Which row each row swaps with, under one turn or mirror:
The rows were stretched afterwards, more along some directions than others.
q449: [-19  18  36 -13 -10  13 -15  17   9 -28 -21  21 -11 -20  16 -24  19   7
   8 -11  18   2   1]
q504: [-15   9  25   1  -7  11  -2  13   5 -16   1  15 -10 -17   4 -13  16  10
  -8 -14   0  25  -3]
q898: [-10   6  23  -7  -1   2  -9  14   6 -27  -3  16 -11 -16   1 -30  18   3
 -13 -15  -2  25   5]
q230: [ 22  -7  22 -22  -5  13  -5  -4  -4 -13  21   2  -4  -5  -4 -12   0  10
  -4  14  11  -2 -17]
q193: [ -6   0  20 -16  -3   0   1  -2   1  12  -2   8  -6   0  23  22   7  14
  -5  14  20  -6  -3]
q386: [  1  -9  40   4 -10   3 -21   7  -7 -21 -14  14 -11  12  11 -30  12   9
  11 -16  16   7   9]
q399: [ 17 -11   2 -20  -7  -3   0   2  -4 -16  26  12  -8  12  21 -16  -3  11
  -3   9   1   6 -32]
q807: [ 13   3  20 -17  -8   5  -3   5  -4   1  22   4  -3  -1   3  -9   0   3
 -10  20  13   1 -14]
q676: [-16  12  36 -12 -18  17 -10  17   7 -24 -16  14  -8 -21  18 -16  18  10
  16  -4  19  -2  -9]
q670: [ 20  -2  13 -18 -22  15 -10 -13 -12 -25  18   8  -4   5  20 -30   2  11
  15   1  33  15 -20]
q687: [ 16  -1  20 -20  -9  14   0   2  -4  -2  13  -1   9  -6  -6  -6   0  13
   0  11  14  -7 -16]
q484: [ -2  -6  30   3  -1   4 -25  12  -2 -11  -9  13  -7   9  10 -28  14  12
   8  -7   6  -2  10]
q95: [ 14   8  21 -16  -7   8   3   7  -4  -3  18   6  -2  -6  -3   1  -3  11
  -1  19  15  -7 -19]
q422: [ -4  -4  33   8  -2  -3 -18  17  -3 -15 -13  12 -11  11   1 -19  13   9
   9 -12   9  -2   7]
q415: [ -5   5  38 -18 -15  19 -16   7   4 -37 -15  17  -7 -20  14 -29  19   8
  14 -11  27   7  -8]
q799: [ -9   7  34 -18 -18  18 -13   7   6 -27 -13  13  -6 -19  20 -22  19   7
   7  -6  25   6  -9]
q977: [ 14 -11   9 -14  -6  -8  -3   8  -7 -20  21  13  -3  11  18 -22   4  14
   2  -4  -4   8 -28]
q934: [ 10   0  13 -14 -27  14  -9  -7 -10 -19  17   2   1   5  26 -30   2  13
  12   2  31  10 -21]
q300: [  5   3  45 -17   2   6 -16  -7  -4 -31 -18  14  -5 -16   7 -31   9  18
  12 -18  31  -1  16]
q39: [ -1   0  14  -3  -6  16  -1   9   4 -23   7  11  -5 -14  -6 -22  13   4
  -8  -9  -2  27  -9]
q307: [  6   8   0   4  -4  15   3  13  -5 -23  13  20  -1   4 -11  -7   3  10
  16 -10  -1  17  -7]
q57: [ 18   4  22 -24  -7  13  -2   5  -5  -6  17   5   1  -7   4  -6  -2  10
  -5  17  15  -5 -15]
q83: [ 11   3  16 -17 -26  17 -11  -3 -10 -19  20   8  -5   4  29 -26   1  10
  14   3  34  14 -19]
q452: [ -1   4  14  -6  -7   7   1   1  -2  15   6  14 -14   5  24  28   5  11
  -2  22  20  -1  -7]
q921: [ -9   6  16   1  -2   6  -4  13   4 -19   2  16  -9 -13  -1 -21  13   5
 -13 -11  -6  24  -1]
q833: [  9   6   5   3  -2  15  -1  13  -5 -32  12  23   1  -1 -19 -10   9  11
  18  -9   3  18  -3]
q49: [ -6   5  20  -1  -4  13  -5  14   6 -26  -3  17  -7 -16  -5 -21  18   4
  -6 -14  -3  26  -1]
q669: [ 10  -1  49 -17  -4   6 -16  -7  -9 -32 -19  14  -5 -18   0 -23  12  18
  14 -17  32  -2  15]
q260: [-12   9  41 -18 -12  13 -17  13   6 -41 -17  20 -12 -23  11 -26  22   8
   9 -12  24   3   1]
q573: [ -4  -3  16 -12  -7  10   7  -2   1  10   5  10  -3   1  15  24   4  13
  -3  16  12   1  -3]
q187: [ 14   0   4   4 -10  22   1   6  -8 -31  19  15  -1   3 -18 -15   3  11
  24  -7   7  17 -11]
q249: [  8   5   6   6  -8  18   0  10  -6 -27  10  20  -4  -1 -17 -12   6  10
  22 -11   8  20  -1]
q642: [ -3   3  50  -9  -4   3 -12  -3  -5 -28 -19  17  -9 -17   2 -20  13  14
  18 -12  35  -4  19]
q314: [  5   3  47 -16  -1   0 -19  -6  -8 -32 -16  12  -9 -16   5 -27  13  12
  10 -17  31  -2  18]
q599: [ 17  -3  11 -11 -30  19  -7 -11 -10  -9  10   2   0   8  25 -20   4  12
  21   3  36   8 -26]
q118: [-3 -5 22 -9 -5  9  0 -5  1 16  3 11 -2 -2 20 19  8 23  2 15 17 -3 -4]
q788: [ -3   5  20  -9  -5   7  -3  10   5 -23   6  16 -11 -17  -1 -18  15   7
 -15  -5   2  25  -5]
q135: [ -7  -9  20 -11  -5  -1   6  -2  -2 -27 -12  16   0 -11   9   3  14  26
  28 -16  13 -10  -4]
q342: [ 16   0  25 -18  -9  12  -5   1  -5  -8  24   4  -3  -6   5  -9   0   9
  -9  15   8   0 -15]
q671: [ 15  -5  45 -21   1   4 -17 -16  -6 -35 -15  16 -12 -17   1 -29  11  17
  11 -11  32  -1  11]
q60: [  6   1  18  -9 -27  16  -7  -6 -11 -18  10   5  -1   6  27 -23   2  15
  20  -9  31  11 -20]
q324: [  0 -20  27  -8  -5   1  -3  -9  -6 -38 -11  19  -6  -8   2  -5  16  23
  26 -27  14   2   2]
q170: [-13  -2  24  -7  -6  -3   4   2  -6 -22  -6  20 -11  -8  12   9  13  25
  22 -17  16  -7  -4]
q991: [  1  -5  31  11  -7   4 -24  14  -9 -13  -5  15 -19  15   9 -14  15   4
   7  -8  11   7   7]
q889: [ 13  -1  42 -20  -3   6 -17 -12 -10 -34 -15  12  -6 -13   1 -20   9  11
  10 -10  30  -2  19]
q559: [-14  10  38 -16 -15  15 -14  12   5 -29 -13  18  -7 -21  18 -14  19  10
  12  -7  24  -1  -5]
q621: [ 24   0  25 -17 -12  13  -2   0 -10 -12  21   5  -2  -1  -2  -5  -5  10
  -3  17  16   1 -17]
q117: [  1   1  11  -5  -3 -10  -2  18  -7 -20  20  19 -17  12  17 -18   2  13
   0  -5  -3   6 -21]
q361: [  2  -6  21 -17  -3  -6   1  -1  -2 -34  -6  24  -1 -14   3   6  17  25
  27 -14  17  -8   3]
q295: [ 12   1   4   5  -3  20  -2   8  -5 -24  13  19  -4   5  -8 -10   8   8
  16 -11   4  23  -4]
q126: [  1  -1  31  14  -4   9 -21  11  -8  -8 -13  10 -12  13  11 -17  12   7
  14 -11   4   5   4]
q520: [ 16  -7   7 -18 -11 -13  -3   3  -6 -20  24  11  -5   8  22 -26   3  16
   0   1   6   6 -22]
q236: [ -8   7  25  -3  -2   7  -7  12   3 -22  -5  19 -11 -17   3 -18  19   6
  -8 -14  -4  28   2]
q84: [  7   3  48 -16  -1   3 -15 -12  -4 -32 -22  20 -11 -21   2 -21  14  17
  13 -13  30  -3  19]
q648: [-15  11  38 -16 -16  13  -7  14   8 -28 -15  17  -8 -23  11 -14  18  12
  14  -4  26  -1  -9]
q233: [  1   2  17  -3 -10  14   2  -2  -4  21  -2   6  -5   4  20  27   6  13
   8  17  14  -3 -14]
q486: [ 11   9   4  -2  -5  16   1  12  -6 -34  10  21  -2   0 -13 -12   3  16
  23 -12  -1  12  -4]
q251: [ 13   2  21 -19 -25  14  -8 -10 -13 -27  12   9  -4   1  28 -25   2  21
  20  -9  30  12 -17]

q95 pairs with q314
q484 pairs with q118
q49 pairs with q799

